Some points, one per row:
[0.21 -1.77 -1.22 -0.61 0.16 -1.45 -1.67 1.17]
[-1.62 1.66 2.32 -1.86 -0.61 -0.41 0.27 -3.06]
[0.32 -2.07 -2.05 1.01 -1.15 -0.87 -0.26 1.92]
[0.69 -0.02 -0.83 0.20 0.19 1.12 -1.31 0.15]
[0.19 -0.79 -0.50 0.59 -1.45 -0.51 0.40 -0.05]
[0.33 -0.08 -0.80 0.40 -0.15 -0.09 -0.41 0.56]
[0.88 -0.84 -1.17 1.55 -2.04 0.60 0.06 1.15]
[-0.03 1.84 1.77 -1.23 1.98 0.76 -1.37 -3.12]
[-0.34 -0.24 -0.88 0.00 -0.18 -1.12 0.76 0.50]
[0.95 1.00 1.16 0.98 0.47 0.99 0.74 -1.47]
[0.10 0.60 -0.93 0.08 0.61 0.62 -0.32 0.71]
[-0.36 0.36 0.43 -1.17 1.22 -1.03 -0.07 -0.51]
[-0.14 -0.16 -0.73 0.12 -0.28 -0.80 0.60 0.26]
[1.07 -1.76 -1.50 1.42 -0.57 0.65 0.17 3.12]
[1.09 -1.32 -0.37 -0.91 1.15 -2.37 -1.84 2.38]
[0.50 -1.23 -0.75 0.66 -0.77 0.66 -0.22 1.75]
[-1.01 0.37 0.49 -0.14 0.92 -1.11 -0.86 -0.04]
[0.37 -0.25 -0.85 0.27 -0.87 0.39 -0.29 0.05]
[-1.64 2.75 3.77 -2.03 0.80 0.72 1.81 -4.66]
[0.31 -2.18 -1.83 0.70 -0.02 -0.19 -1.24 3.09]
[-1.41 2.78 3.01 -1.79 0.62 1.06 1.58 -4.37]
[-1.13 2.38 2.99 -1.56 0.76 0.81 1.36 -3.69]
[-0.25 -1.10 -0.30 0.07 0.44 -0.08 -0.43 1.45]
[-1.35 0.87 1.47 -0.30 0.22 -0.23 0.85 -1.32]
Here are 10 more points, each followed by its number:
[-1.39 2.01 2.63 -1.89 0.38 0.09 0.09 -4.26] 0
[-0.08 0.45 0.19 -0.12 0.31 0.12 -0.04 -0.45] 1
[0.32 -1.25 -0.90 1.10 -1.90 -0.73 0.63 0.78] 2
[-0.17 -0.19 -1.08 0.58 -1.12 -0.81 0.58 0.03] 3
[0.62 0.52 -0.07 0.06 0.09 0.71 0.08 0.79] 4
[0.85 -1.86 -1.33 2.04 -1.13 0.05 1.29 3.22] 5
[-0.89 1.78 1.57 -1.16 -0.48 0.05 0.18 -2.76] 6
[-1.27 1.36 2.30 -2.31 0.81 0.45 -0.46 -2.63] 7
[0.47 -1.67 -2.01 0.88 -0.96 -0.41 -0.57 1.67] 8
[0.90 0.36 -0.63 0.04 0.87 1.60 -1.38 0.28] 9
Which three of these numbered points are nearest to each point below, looking only along the 2 directions in which the first points spread most? Their numbers follow each, nearest first.
[0.87 -0.67 -0.90 0.85 -1.43 0.66 -0.15 1.30] > 2 3 8
[-1.29 3.50 4.16 -1.33 1.11 0.98 2.95 -5.23] > 0 6 7
[0.62 -0.42 -0.52 0.76 -0.55 0.34 0.08 0.30] > 3 4 9
[-0.15 1.27 0.75 -0.30 0.37 0.30 0.26 -0.40] > 1 4 9
[-0.52 1.34 2.26 -1.90 0.08 -0.61 -1.10 -2.28] > 7 6 0
[-0.94 1.82 1.95 -1.33 0.97 0.92 -0.86 -2.07] > 7 6 0
[0.43 -0.83 -0.33 0.95 -1.53 -0.09 0.02 0.15] > 3 2 4
[0.04 -0.73 -0.20 0.03 1.02 -1.98 -0.70 1.75] > 9 4 8
[-1.49 3.41 4.19 -1.53 1.19 0.69 2.67 -5.20] > 0 7 6
[0.23 -2.21 -1.58 0.50 0.31 -0.25 -1.43 3.28] > 8 5 2
[0.27 2.12 1.66 -0.23 1.31 0.64 0.47 -2.83] > 6 7 0
[1.02 -1.72 -1.23 1.90 0.13 0.78 0.82 3.52] > 5 8 2
[1.00 0.53 0.03 0.84 0.20 0.80 0.25 -0.30] > 4 3 1
[0.44 -0.52 -0.07 0.73 -0.12 0.73 0.90 1.11] > 3 4 2
